In the data rows, 128 means zero.
Here are some points:
[130. 127. 119. 129. 123. 124. 129. 125. 122. 132. 123. 127. 143. 123. 131. 126. 125. 126. 125. 128. 131.]
[158.  92. 128. 138. 110. 130. 135. 117. 105. 106. 116. 122. 130. 138. 144. 117. 119. 109. 141. 153. 118.]
[121. 121. 114. 130.  92. 121. 129. 117. 109. 133. 123. 125. 137. 135. 131. 119. 141. 127. 131. 119. 141.]
[219.  27. 142. 154. 144. 142. 170.  92.  93.  74. 111. 113. 131. 158. 181. 109.  92.  77. 148. 202.  80.]
[140. 151. 159. 116. 192. 145. 134. 152. 171. 118. 145. 131. 115. 108. 138. 141. 120. 136. 137. 126. 106.]
[ 97. 113.  83. 134.  15.  92. 115.  89.  64. 160. 100. 127.  94. 146. 103. 108. 140. 132. 116. 113. 176.]
[123. 138. 129. 130. 146. 128. 130. 138. 140. 126. 132. 125. 127. 119. 123. 131. 129. 131. 123. 118. 151.]
[153. 109. 136. 130. 143. 138. 136. 126. 124. 113. 131. 126. 137. 138. 144. 129. 117. 113. 135. 144. 108.]
[134. 128. 137. 133. 163. 140. 130. 139. 148. 117. 138. 127. 129. 123. 140. 136. 128. 132. 132. 128. 114.]
[131. 149. 150. 121. 178. 142. 136. 145. 151. 121. 140. 131. 124. 117. 133. 131. 123. 135. 131. 124. 118.]
[106. 148. 118. 131. 116. 128. 120. 127. 120. 139. 127. 130. 128. 129. 126. 131. 138. 137. 118. 111. 143.]
[ 92. 193. 153. 115. 181. 128. 114. 175. 177. 137. 155. 136. 116. 100. 111. 147. 142. 155. 115.  94. 118.]
[ 87. 164. 116. 115. 106. 116. 113. 140. 136. 147. 134. 134. 129. 124. 101. 135. 143. 149. 119.  95. 145.]
[ 41. 191. 103. 119.  84.  99.  96. 140. 126. 171. 129. 128. 127. 113.  85. 136. 149. 161. 106.  73. 172.]
[122. 137. 132. 127. 143. 134. 122. 137. 145. 129. 131. 124. 135. 117. 128. 131. 127. 135. 128. 125. 135.]
[221.  32. 144. 147. 136. 148. 159.  96.  95.  82. 110. 123. 127. 163. 182. 104. 100.  84. 152. 198.  88.]
[186.  64. 135. 135. 116. 135. 162. 104.  94. 102. 110. 127. 135. 146. 167. 114. 112.  93. 151. 175. 101.]
[ 54. 170.  76. 117.  53.  85. 100. 124.  98. 179. 127. 124. 138. 125.  82. 120. 159. 150. 106.  75. 184.]
[ 73. 163.  96. 118.  66. 107.  99. 122. 106. 172. 123. 129. 123. 121.  95. 127. 149. 143. 110.  86. 170.]
[155.  93. 128. 139. 121. 123. 134. 112. 107. 114. 120. 124. 129. 138. 143. 118. 116. 112. 136. 148. 116.]
[130. 107. 113. 129.  93. 119. 124. 116.  94. 131. 115. 130. 131. 137. 126. 115. 124. 132. 127. 126. 138.]
[149. 116. 136. 127. 147. 142. 136. 127. 130. 111. 125. 129. 123. 133. 141. 128. 124. 109. 134. 143. 111.]
[136. 132. 131. 124. 138. 133. 125. 131. 139. 127. 130. 132. 128. 140. 126. 138. 128. 132. 118. 127. 127.]
[139. 133. 144. 130. 173. 139. 136. 145. 159. 114. 140. 130. 128. 117. 139. 131. 119. 126. 118. 133. 115.]
[137. 113. 127. 130. 121. 129. 131. 122. 119. 126. 126. 123. 125. 138. 131. 130. 122. 113. 137. 138. 124.]
[101. 149. 115. 131.  92. 115. 113. 111. 117. 148. 123. 136. 132. 124. 107. 131. 138. 140. 116. 112. 155.]
[164. 113. 138. 132. 148. 135. 137. 128. 138. 116. 127. 121. 129. 127. 146. 123. 112. 116. 135. 147. 111.]
[ 70. 225. 144. 103. 160. 125. 109. 171. 181. 158. 155. 140. 120.  91.  82. 159. 150. 161. 117.  77. 143.]
[167. 133. 181. 114. 240. 164. 152. 164. 195.  95. 148. 123. 114. 115. 160. 149. 103. 125. 131. 149.  81.]
[108. 134. 107. 127. 101. 118. 115. 124. 111. 147. 125. 130. 128. 133. 116. 123. 139. 132. 123. 116. 144.]
[111. 126. 102. 135.  83. 113. 110. 115. 116. 142. 123. 119. 128. 137. 113. 120. 137. 126. 127. 118. 143.]
[172. 128. 185. 130. 247. 162. 155. 161. 189.  81. 144. 132. 122. 115. 162. 137. 110. 118. 136. 160.  76.]
[233.  99. 214. 122. 255. 193. 177. 170. 218.  60. 163. 128. 110. 116. 191. 116.  80. 105. 148. 193.  33.]
[113. 142. 134. 121. 122. 133. 121. 137. 129. 130. 139. 131. 129. 106. 125. 131. 135. 133. 123. 105. 143.]
[116. 200. 185. 112. 255. 155. 128. 194. 236. 123. 167. 131. 118.  94. 126. 168. 129. 162. 129. 107.  96.]
[100. 166. 135. 121. 145. 132. 120. 147. 154. 142. 138. 126. 125. 111. 114. 146. 137. 145. 120. 111. 138.]
[114. 149. 131. 117. 139. 133. 115. 135. 155. 134. 133. 134. 127. 123. 117. 132. 128. 143. 131. 116. 130.]
[100. 163. 134. 121. 123. 122. 116. 138. 144. 140. 132. 129. 128. 114. 107. 142. 140. 148. 118.  98. 140.]
[148.  92. 119. 137. 102. 122. 131. 106.  97. 124. 123. 122. 141. 141. 141. 117. 117. 112. 128. 145. 125.]
[119. 184. 171. 119. 231. 161. 105. 174. 197. 119. 162. 129. 114.  98. 127. 162. 134. 150. 129. 106. 108.]
[ 90. 145.  94. 130.  61. 107. 108. 106. 103. 151. 120. 128. 134. 135. 101. 121. 144. 134. 123. 107. 157.]
[172.  90. 138. 137. 148. 138. 199. 124. 122. 102. 119. 126. 124. 138. 154. 117. 109. 106. 133. 152. 102.]
[135. 154. 167. 123. 183. 142. 129. 150. 172. 120. 161. 132. 129. 109. 133. 143. 117. 135. 128. 125. 105.]
[150. 123. 150. 126. 185. 149. 136. 149. 159. 108. 140. 127. 118. 119. 150. 140. 113. 124. 136. 144. 100.]
[150. 110. 131. 131. 148. 135. 135. 132. 130. 108. 126. 123. 124. 127. 142. 125. 125. 119. 133. 144. 113.]
[220.  38. 146. 149. 136. 145. 169.  95.  91.  78. 113. 120. 126. 161. 187. 111.  90.  82. 154. 196.  90.]
[ 80. 135.  82. 131.  34.  98. 110. 103.  88. 164. 111. 130. 134. 131.  95. 116. 145. 140. 115. 105. 169.]
[139.  87.  96. 141.  58. 105. 129.  96.  67. 130. 101. 134. 133. 158. 128. 107. 124. 112. 129. 141. 146.]
[ 28. 210.  87. 110.  71.  97.  87. 144. 125. 191. 138. 132. 138. 108.  71. 120. 163. 166. 108.  48. 189.]
[ 76. 157.  94. 121.  66.  99. 110. 125. 102. 162. 103. 132. 134. 122.  90. 123. 146. 150. 114.  90. 170.]
[ 84. 197. 140. 113. 168. 134. 114. 167. 183. 146. 147. 135. 125. 103. 103. 154. 150. 160. 117.  90. 137.]
[134. 111. 118. 126. 110. 130. 122. 115. 108. 130. 122. 129. 129. 141. 130. 117. 125. 119. 132. 131. 126.]
[ 97. 165. 126. 121. 125. 124. 118. 147. 147. 151. 143. 131. 128. 120. 109. 133. 129. 147. 114. 104. 147.]
[122. 141. 130. 125. 144. 129. 123. 138. 138. 140. 132. 124. 122. 121. 119. 140. 132. 132. 126. 122. 135.]
[187.  94. 160. 125. 197. 150. 160. 137. 154.  91. 134. 131. 113. 126. 163. 127. 104. 104. 138. 164.  83.]
[ 78. 182. 110. 114. 100. 107. 108. 144. 128. 160. 131. 127. 136. 116.  88. 133. 152. 152. 115.  88. 164.]
[113. 152. 121. 117. 126. 123. 122. 136. 133. 134. 120. 132. 129. 111. 112. 139. 134. 139. 123. 116. 133.]
Then 12 other points, each followed by its number:
[206.  32. 118. 152.  90. 132. 150.  81.  70.  95.  79. 119. 127. 167. 177.  98.  99.  83. 145. 190. 101.] 0
[ 99. 167. 134. 122. 147. 125. 125. 155. 154. 140. 137. 126. 123. 114. 115. 142. 132. 146. 119. 111. 134.] 1
[117. 174. 162. 117. 199. 145. 129. 165. 191. 120. 154. 130. 125. 105. 133. 147. 128. 147. 122. 113. 109.] 2
[180.  35. 101. 148.  60. 118. 143.  68.  49. 108.  98. 119. 137. 164. 162.  96. 117.  89. 135. 173. 122.] 3
[106. 202. 185. 108. 249. 156. 126. 193. 232. 127. 161. 127. 120.  89. 123. 162. 127. 155. 124.  97. 105.] 4
[174.  95. 146. 132. 166. 147. 144. 123. 137. 102. 125. 131. 128. 136. 159. 123. 114. 109. 135. 155.  97.] 5
[150. 104. 134. 141. 134. 135. 137. 123. 121. 115. 126. 126. 128. 114. 144. 125. 114. 115. 135. 146. 113.] 6
[197.  67. 154. 149. 172. 146. 152. 113. 125.  86. 122. 123. 125. 144. 168. 117. 105.  93. 147. 175.  89.] 7
[ 80. 173. 113. 120. 104. 112. 113. 133. 131. 155. 128. 127. 120. 115.  98. 139. 147. 147. 119.  90. 163.] 8
[124. 174. 166. 111. 219. 149. 133. 173. 203. 120. 153. 131. 116. 103. 125. 151. 118. 145. 127. 118. 110.] 9
[123. 121. 115. 131.  94. 119. 127. 117. 114. 134. 117. 126. 127. 134. 120. 120. 132. 122. 129. 123. 137.] 10
[ 68. 168.  86. 121.  76. 102.  98. 129. 119. 162. 127. 131. 132. 125.  91. 125. 151. 149. 114.   0. 174.] 11
Which of these numbered points is nearest to each point below, looking only along the 2 directions in which the first points spread most? Its number follows each.
[129. 174. 157. 116. 193. 145. 126. 165. 181. 127. 154. 127. 115. 102. 126. 148. 129. 143. 132. 118. 118.] > 2
[255.   0. 135. 171. 123. 155. 189.  56.  42.  40.  89. 127. 129. 183. 226.  81.  71.  38. 163. 250.  52.] > 0
[149. 110. 130. 130. 130. 128. 138. 118. 119. 113. 124. 137. 130. 136. 148. 124. 129. 119. 128. 144. 118.] > 6
[122. 119.  99. 130.  90. 115. 121. 118. 101. 135. 114. 128. 135. 130. 123. 124. 135. 128. 128. 126. 141.] > 10
[ 34. 204.  80. 111.  63.  84.  91. 136. 118. 187. 127. 133. 127. 121.  66. 137. 160. 167. 106.  64. 180.] > 11
[148. 163. 179. 117. 241. 163. 119. 168. 207. 102. 153. 131. 119.  99. 141. 150. 122. 154. 132. 135.  92.] > 9
[ 84. 165. 112. 120. 104. 117. 111. 141. 132. 152. 127. 128. 129. 118. 101. 132. 144. 148. 117.  95. 153.] > 8
[113. 157. 137. 126. 145. 121. 123. 153. 147. 129. 139. 127. 130. 124. 122. 139. 130. 130. 123. 112. 136.] > 1
[178.  47. 107. 140.  68. 110. 140.  85.  60. 113. 109. 125. 135. 155. 164. 101. 116.  89. 141. 164. 124.] > 3
[ 42. 199.  78. 112.  70.  97.  80. 129. 117. 180. 130. 126. 133. 114.  70. 135. 162. 164. 103.  69. 188.] > 11
[215.  25. 118. 154.  89. 131. 155.  79.  66.  92. 104. 123. 140. 167. 178.  96. 100.  82. 151. 189. 102.] > 0
[ 79. 162. 113. 123. 104. 114. 109. 135. 122. 155. 134. 128. 133. 118.  98. 136. 145. 147. 120. 103. 149.] > 8
[ 77. 174. 112. 115. 107. 114. 106. 135. 118. 155. 129. 130. 128. 120.  98. 139. 147. 148. 114.  98. 158.] > 8
[157. 115. 132. 133. 128. 130. 134. 129. 122. 124. 124. 131. 122. 131. 142. 124. 121. 123. 134. 148. 116.] > 6
[223.  13. 122. 153.  93. 130. 169.  76.  67.  85.  98. 122. 129. 167. 175.  99.  95.  76. 150. 201.  97.] > 0
[ 26. 206.  84. 110.  52.  90.  86. 133. 108. 189. 130. 131. 137. 112.  68. 135. 169. 166. 110.  63. 194.] > 11
[ 94. 172. 135. 112. 145. 128. 127. 150. 157. 129. 143. 132. 127. 113. 109. 137. 137. 148. 122. 101. 133.] > 1
[139. 115. 132. 133. 137. 136. 137. 125. 121. 120. 128. 124. 128. 127. 136. 119. 110. 123. 123. 137. 115.] > 6
[153. 112. 129. 132. 133. 135. 133. 120. 129. 117. 127. 131. 133. 134. 138. 124. 121. 122. 131. 142. 121.] > 6
[204.  61. 156. 139. 172. 149. 155. 119. 116.  84. 119. 130. 118. 148. 168. 115. 100.  97. 144. 183.  83.] > 7
[121. 174. 150. 116. 194. 146. 121. 166. 178. 125. 150. 134. 120. 106. 124. 144. 129. 140. 130. 114. 119.] > 2
[113. 126. 113. 135.  96. 113. 121. 123. 108. 138. 120. 123. 128. 143. 122. 109. 129. 125. 122. 120. 142.] > 10
[ 82. 177. 116. 118. 110. 117. 112. 139. 135. 166. 135. 135. 129. 120.  94. 137. 149. 151. 119.  84. 153.] > 8
[158.  97. 131. 137. 131. 124. 136. 120. 114. 117. 124. 125. 133. 135. 149. 135. 121. 118. 137. 151. 113.] > 6
[105. 178. 152. 124. 180. 141. 124. 158. 188. 136. 152. 132. 124. 102. 114. 145. 143. 143. 127. 102. 116.] > 2
[156.  69. 101. 143.  69. 107. 133.  87.  68. 117. 104. 133. 130. 156. 144. 121. 120. 105. 134. 155. 129.] > 3
[ 91. 167. 110. 119. 102. 115. 109. 132. 124. 157. 128. 128. 131. 117.  99. 131. 146. 148. 120.  94. 156.] > 8
[108. 207. 200. 110. 255. 167. 134. 206. 246. 112. 169. 131. 114.  82. 135. 171. 136. 159. 129. 106.  90.] > 4
[121. 123. 115. 132.  93. 113. 119. 114. 105. 132. 122. 131. 130. 135. 123. 132. 134. 124. 133. 126. 142.] > 10
[152.  98. 135. 135. 141. 132. 136. 131. 134. 118. 119. 133. 131. 137. 144. 120. 117. 119. 135. 148. 113.] > 6
[112. 208. 190. 107. 255. 165. 134. 194. 247. 120. 177. 129. 110.  71. 123. 168. 125. 162. 129. 100.  95.] > 4
[ 89. 162. 115. 116. 111. 116. 111. 134. 128. 150. 127. 111. 131. 119. 101. 130. 153. 144. 123.  83. 150.] > 8
[204.  38. 125. 151. 100. 123. 152.  91.  64.  94. 102. 118. 128. 166. 170. 103. 104.  81. 146. 194.  87.] > 0
[155. 104. 118. 132. 139. 140. 133. 119. 115. 120. 119. 129. 130. 140. 141. 125. 118. 114. 137. 144. 120.] > 6
[195.  51. 144. 145. 139. 142. 156. 104. 106. 101. 116. 116. 125. 152. 169. 116. 106.  98. 144. 172.  84.] > 7
[119. 206. 193. 103. 255. 160. 126. 190. 233. 121. 174. 132. 119.  87. 127. 165. 125. 152. 128. 103. 103.] > 4
[113. 149. 139. 122. 149. 128. 116. 142. 150. 132. 139. 129. 130. 114. 121. 137. 127. 137. 127. 118. 126.] > 1
[118. 110. 101. 131.  66. 111. 120. 103.  89. 136. 114. 125. 139. 141. 125. 131. 133. 122. 124. 125. 148.] > 10
[120. 153. 152. 115. 185. 142. 133. 159. 161. 123. 149. 127. 127. 118. 133. 143. 126. 135. 136. 123. 111.] > 2
[164.  91. 153. 135. 172. 146. 149. 131. 144.  99. 128. 126. 121. 133. 154. 126. 115. 114. 136. 148.  94.] > 5
[200.  64. 148. 140. 161. 147. 146. 105. 118.  89. 122. 127. 136. 142. 166. 106.  96. 104. 149. 176.  86.] > 7
[211.  47. 140. 150. 154. 142. 161.  94. 116.  80. 114. 126. 128. 155. 180. 114. 103.  93. 149. 190.  83.] > 7
[ 85. 159. 110. 119. 104. 114. 114. 134. 126. 149. 128. 129. 138. 116. 113. 132. 131. 144. 115. 100. 152.] > 8
[218.  58. 165. 146. 189. 154. 168. 123. 138.  75. 128. 124. 117. 140. 183. 123.  99.  94. 153. 190.  73.] > 7
[139. 125. 137. 133. 142. 129. 126. 131. 142. 127. 127. 128. 124. 128. 135. 130. 123. 129. 141. 144. 120.] > 6
[175. 106. 158. 144. 187. 148. 151. 138. 148. 103. 138. 131. 124. 128. 157. 127. 116. 114. 137. 147.  89.] > 5
[172. 115. 163. 144. 179. 152. 147. 132. 148.  90. 124. 125. 114. 134. 157. 126. 111. 111. 137. 162.  93.] > 5
[ 93. 161. 107. 120. 101. 112. 114. 136. 120. 153. 127. 128. 133. 122. 106. 129. 147. 143. 111.  99. 152.] > 8
[160.  71. 100. 138.  64. 113. 132.  86.  64. 128.  99. 127. 123. 154. 139. 104. 121. 110. 132. 152. 133.] > 3
[119. 130. 113. 132.  94. 115. 117. 115. 104. 142. 125. 129. 133. 135. 118. 120. 132. 126. 117. 122. 141.] > 10
[144. 158. 156. 128. 194. 144. 134. 154. 170. 120. 148. 122. 122. 111. 126. 139. 125. 136. 129. 126. 111.] > 2
[217.  49. 147. 144. 137. 143. 169. 107. 111.  83. 113. 120. 123. 149. 180. 115.  96.  93. 156. 189.  91.] > 7
[125. 184. 173. 116. 234. 157. 137. 179. 167. 116. 153. 133. 113. 100. 130. 157. 122. 150. 128. 118. 104.] > 9
[125. 127. 118. 136. 105. 121. 118. 117. 110. 135. 118. 127. 129. 132. 119. 113. 132. 129. 123. 143. 138.] > 10
[ 86. 159. 104. 112. 101. 123. 107. 130. 122. 148. 134. 131. 137. 120. 103. 128. 144. 141. 121.  99. 155.] > 8
[144. 104. 130. 130. 128. 131. 137. 119. 121. 117. 126. 125. 125. 130. 140. 123. 125. 107. 130. 143. 122.] > 6
[126. 119. 108. 132.  75. 112. 114. 112.  96. 139. 112. 128. 133. 133. 118. 124. 140. 123. 124. 132. 151.] > 10
[193.  66. 148. 138. 149. 149. 156. 105. 117.  89. 114. 124. 126. 148. 168. 120. 105.  96. 142. 180.  94.] > 7
[116. 200. 190. 110. 255. 168. 133. 201. 236. 121. 150. 129. 121.  85. 125. 170. 127. 161. 125. 110.  99.] > 4
[171. 101. 157. 130. 166. 146. 146. 130. 143. 104. 130. 135. 122. 128. 153. 127. 110. 127. 136. 148.  92.] > 5
[118. 184. 172. 129. 227. 154. 140. 179. 185. 110. 157. 132. 116. 100. 131. 158. 120. 150. 128. 120. 109.] > 9
[119. 149. 135. 125. 144. 129. 123. 145. 154. 137. 140. 127. 123. 123. 121. 137. 132. 138. 125. 117. 129.] > 1
[201.  63. 150. 147. 153. 142. 153. 107. 115.  87. 120. 126. 120. 134. 167. 118. 108.  89. 147. 177.  91.] > 7
[163. 115. 151. 133. 182. 147. 144. 141. 153. 102. 136. 131. 127. 125. 150. 131. 117. 122. 136. 146.  99.] > 5
[130. 164. 156. 115. 184. 150. 127. 164. 176. 125. 145. 129. 124. 112. 122. 147. 128. 141. 126. 117. 118.] > 2
[140. 113. 133. 139. 133. 135. 136. 124. 125. 121. 127. 131. 126. 128. 136. 122. 123. 120. 136. 139. 116.] > 6
[116. 117. 101. 133.  77. 114. 121. 109.  88. 144. 113. 128. 131. 139. 119. 120. 133. 123. 125. 124. 147.] > 10
[173. 102. 145. 132. 161. 139. 144. 124. 129.  98. 124. 126. 124. 136. 149. 127. 115. 110. 148. 159. 101.] > 5
[108. 200. 187. 118. 255. 148. 132. 195. 233. 110. 144. 129. 122.  72. 120. 163. 127. 158. 122. 112.  90.] > 4
[ 47. 185.  83. 112.  50.  90. 104. 123. 106. 180. 119. 138. 140. 118.  76. 119. 158. 157. 105.  73. 186.] > 11
[255.   0. 131. 156. 121. 143. 172.  70.  55.  62.  90. 123. 129. 177. 193.  96.  81.  56. 158. 246.  70.] > 0
[ 56. 185.  91. 118.  69.  99.  88. 125. 108. 177. 128. 137. 131. 116.  82. 135. 150. 154. 109.  81. 181.] > 11
[171. 113. 164. 132. 199. 153. 161. 145. 159.  96. 137. 117. 120. 126. 157. 133. 107. 113. 141. 159.  88.] > 5
[139. 161. 183. 127. 238. 158. 139. 169. 208. 105. 159. 127. 133. 111. 138. 155. 119. 139. 135. 134.  96.] > 9
[ 89. 162. 109. 125. 100. 113. 113. 124. 127. 151. 119. 128. 135. 126.  94. 133. 146. 145. 124. 105. 169.] > 8
[183.  93. 166. 138. 190. 140. 152. 138. 149.  93. 138. 128. 127. 132. 157. 127. 107. 109. 141. 164.  87.] > 5
[154. 119. 159. 112. 185. 143. 143. 140. 168.  87. 136. 128. 115. 121. 155. 141. 115. 116. 136. 145. 102.] > 5
[ 95. 191. 192. 109. 255. 168. 142. 194. 240. 112. 175. 129. 113.  93. 136. 164. 122. 154. 127. 122.  91.] > 4
[138. 162. 183. 120. 242. 156. 141. 166. 201. 108. 155. 137. 108. 103. 145. 143. 122. 140. 132. 135.  91.] > 9
[197.  57. 147. 141. 147. 145. 156. 111. 113.  88. 119. 124. 124. 147. 161. 112. 103.  94. 145. 175.  86.] > 7
[212.  62. 170. 142. 199. 164. 167. 123. 140.  65. 130. 124. 118. 138. 182. 128. 116.  90. 150. 190.  76.] > 7
[163.  83. 126. 139. 117. 127. 139. 112. 103. 143. 115. 126. 134. 139. 150. 117. 125. 113. 135. 144. 109.] > 6
[ 79. 173. 116. 121. 102. 111.  96. 136. 141. 158. 134. 133. 127. 117.  94. 129. 145. 150. 100.  88. 165.] > 8
[108. 176. 135. 116. 157. 130. 113. 157. 161. 145. 145. 133. 124. 111. 109. 139. 143. 148. 124. 101. 136.] > 1
[133. 148. 147. 124. 187. 143. 135. 144. 174. 117. 144. 127. 119. 114. 131. 142. 125. 136. 130. 129. 115.] > 2
[ 90. 163. 110. 125.  94. 113. 100. 127. 125. 156. 115. 127. 134. 119. 101. 134. 148. 144. 114.  97. 155.] > 8
[123. 178. 178. 116. 236. 148. 128. 178. 211. 123. 169. 123. 125.  96. 126. 152. 123. 150. 125. 120.  96.] > 9
[255.   0. 133. 164. 122. 143. 173.  78.  57.  64.  98. 119. 133. 177. 201.  94.  90.  61. 152. 224.  67.] > 0
[167. 155. 207. 120. 255. 177. 152. 185. 230.  86. 161. 127. 109. 104. 155. 154. 107. 133. 138. 149.  64.] > 9
[132. 157. 158. 119. 184. 138. 131. 157. 175. 123. 149. 132. 121. 113. 127. 141. 128. 140. 133. 122. 115.] > 2
[ 87. 160. 110. 124.  96. 113. 111. 133. 114. 147. 122. 117. 132. 122. 108. 140. 148. 136. 114.  92. 154.] > 8
[206.  67. 170. 144. 196. 163. 160. 125. 144.  79. 123. 129. 118. 137. 178. 120.  97.  96. 147. 181.  72.] > 7
[ 94. 172. 140. 116. 154. 139. 118. 151. 169. 136. 143. 134. 124. 111. 104. 143. 141. 150. 117. 106. 134.] > 1
[149. 123. 161. 129. 192. 149. 144. 142. 157.  96. 141. 123. 124. 120. 150. 132. 120. 123. 145. 133.  91.] > 5
[ 87. 159. 115. 116. 107. 116. 111. 143. 130. 151. 132. 144. 130. 121. 105. 137. 140. 135. 112. 104. 151.] > 8
[ 97. 157. 117. 118. 105. 120. 114. 133. 132. 151. 128. 126. 141. 116. 110. 131. 144. 142. 117. 101. 155.] > 8
[170.  92. 146. 138. 150. 139. 140. 121. 122.  99. 127. 126. 131. 132. 160. 128. 114. 111. 140. 158. 105.] > 5
[120. 200. 193. 112. 255. 168. 138. 198. 235. 120. 162. 138. 119.  86. 136. 171. 124. 155. 128. 112. 100.] > 4
[169. 149. 205. 119. 255. 174. 152. 186. 227.  86. 161. 132. 109.  97. 163. 156. 104. 135. 144. 148.  65.] > 9
[247.  15. 173. 156. 174. 157. 175. 105. 115.  60. 116. 120. 113. 157. 204. 111.  83.  73. 155. 214.  60.] > 7
[ 34. 199.  90. 111.  67.  96.  89. 140. 124. 178. 122. 115. 132. 112.  87. 139. 163. 157. 105.  75. 172.] > 11
[ 92. 181. 140. 127. 159. 129. 117. 155. 161. 144. 147. 134. 119. 103. 110. 141. 140. 150. 118.  98. 144.] > 1
[ 56. 179.  97. 117.  71.  96. 100. 142. 106. 173. 125. 130. 141. 116.  86. 148. 161. 159. 109.  74. 173.] > 11
[ 93. 186. 159. 117. 184. 141. 120. 172. 190. 139. 152. 129. 121. 104. 113. 153. 130. 157. 126. 102. 131.] > 2
[110. 119. 103. 128.  86. 113. 120. 108. 103. 138. 117. 128. 129. 133. 120. 115. 117. 121. 126. 111. 145.] > 10
[ 89. 193. 156. 113. 191. 139. 119. 175. 192. 140. 159. 139. 121.  97. 115. 150. 137. 154. 116.  99. 128.] > 2
[ 91. 160. 113. 106. 106. 114. 114. 136. 133. 148. 128. 133. 130. 122. 105. 131. 143. 146. 115. 106. 145.] > 8
[210.  38. 128. 154. 112. 132. 155.  82.  69.  90. 107. 123. 129. 160. 167. 103. 107.  81. 153. 192.  97.] > 0
[135. 115. 139. 126. 142. 127. 132. 127. 139. 119. 127. 121. 128. 126. 134. 129. 122. 125. 130. 131. 121.] > 6
[171.  54. 103. 146.  67. 121. 141.  94.  71. 106.  99. 121. 126. 159. 156. 103. 120.  99. 138. 171. 125.] > 3
[173.  79. 140. 139. 148. 142. 151. 119. 117.  97. 127. 125. 122. 142. 146. 121. 111. 104. 133. 163.  94.] > 5
[192.  28. 111. 161.  59. 123. 147.  77.  53.  97.  90. 129. 129. 166. 162.  97. 109.  91. 142. 178. 115.] > 3
[101. 170. 137. 121. 162. 134. 123. 149. 164. 139. 145. 125. 122. 110. 121. 147. 134. 149. 131. 105. 126.] > 1
[137. 196. 207. 118. 255. 176. 144. 208. 255. 103. 178. 136. 107.  86. 144. 172. 109. 160. 135. 126.  67.] > 4
[138. 140. 165. 124. 188. 140. 141. 152. 171. 120. 140. 127. 119. 116. 139. 128. 124. 138. 131. 138. 100.] > 2
[ 82. 157. 108. 124.  93. 108. 110. 128. 119. 150. 132. 123. 131. 123. 104. 118. 142. 140. 127. 104. 157.] > 8
[255.   0. 129. 168. 103. 129. 171.  66.  50.  59.  94. 118. 130. 180. 202.  90.  89.  55. 160. 231.  75.] > 0
[126. 106. 101. 138.  80. 114. 124. 106.  74. 148. 109. 125. 125. 140. 127. 115. 133. 120. 123. 130. 143.] > 10
[ 93. 209. 181. 117. 226. 148. 128. 187. 222. 129. 168. 122. 119.  99. 118. 158. 131. 160. 143.  99. 110.] > 4
[255.   0. 145. 163. 127. 150. 185.  64.  53.  45. 100. 116. 127. 190. 229.  87.  67.  40. 167. 255.  51.] > 0
[184. 103. 173. 134. 207. 153. 149. 140. 163.  89. 135. 130. 125. 129. 163. 129. 108. 118. 141. 160.  84.] > 5
[170.  66. 112. 137.  81. 123. 135.  98.  81. 112. 105. 125. 135. 150. 138. 107. 114. 102. 133. 159. 121.] > 3
[180.  99. 166. 126. 199. 155. 155. 140. 156.  94. 130. 127. 115. 127. 171. 133. 112. 113. 144. 161.  81.] > 5
[165. 194. 236. 113. 255. 195. 157. 212. 255.  84. 199. 131. 103.  86. 158. 166. 106. 147. 139. 135.  51.] > 4
[157.  83. 128. 140. 115. 128. 138. 109. 104. 112. 121. 122. 133. 140. 140. 122. 117. 113. 134. 150. 113.] > 6
[139. 153. 174. 122. 227. 156. 136. 165. 192. 108. 149. 127. 125. 104. 137. 160. 118. 138. 129. 137.  94.] > 9
[ 39. 197.  78. 113.  63.  96.  90. 132. 120. 185. 131. 123. 139. 111.  73. 136. 161. 168. 114.  62. 181.] > 11
[155. 104. 149. 126. 161. 150. 136. 136. 154. 101. 132. 120. 123. 121. 155. 133. 114. 118. 131. 149. 107.] > 5
[154. 107. 140. 135. 138. 136. 138. 121. 128. 112. 132. 128. 125. 135. 147. 125. 115. 118. 134. 154. 110.] > 6
[ 56. 184.  93. 126.  71. 102.  98. 131. 115. 172. 125. 133. 142. 116.  87. 138. 157. 154. 101.  78. 179.] > 11
[166. 131. 187. 128. 255. 166. 150. 168. 193.  92. 155. 126. 106. 117. 156. 142. 107. 124. 141. 150.  73.] > 9
[ 78. 164. 109. 122.  89. 112. 105. 126. 125. 154. 130. 133. 134. 126.  97. 132. 154. 151. 114.  92. 167.] > 8
[182.  84. 151. 138. 148. 144. 150. 120. 124.  97. 127. 129. 124. 141. 157. 119. 103. 108. 140. 166. 106.] > 5
[141. 140. 161. 124. 180. 143. 132. 150. 171. 117. 140. 128. 123. 115. 140. 141. 118. 128. 147. 132. 105.] > 2
[149. 186. 198. 118. 255. 168. 144. 195. 237. 102. 172. 133. 110.  96. 137. 165. 112. 142. 139. 125.  74.] > 4
[177. 104. 171. 136. 201. 154. 153. 141. 163.  95. 145. 134. 121. 122. 160. 135. 105. 114. 135. 158.  80.] > 5
[156.  94. 132. 132. 124. 134. 135. 123. 107. 110. 114. 124. 130. 141. 147. 128. 110. 113. 135. 150. 119.] > 6
[ 96. 155. 117. 121.  91. 112. 112. 128. 124. 147. 127. 131. 132. 123. 108. 128. 142. 148. 120. 101. 153.] > 8
[103. 181. 152. 121. 181. 138. 124. 165. 179. 135. 148. 138. 120. 106. 116. 149. 130. 148. 122. 111. 132.] > 2
[127. 176. 174. 112. 217. 151. 134. 173. 205. 113. 156. 127. 117. 104. 130. 153. 128. 144. 126. 130.  99.] > 9
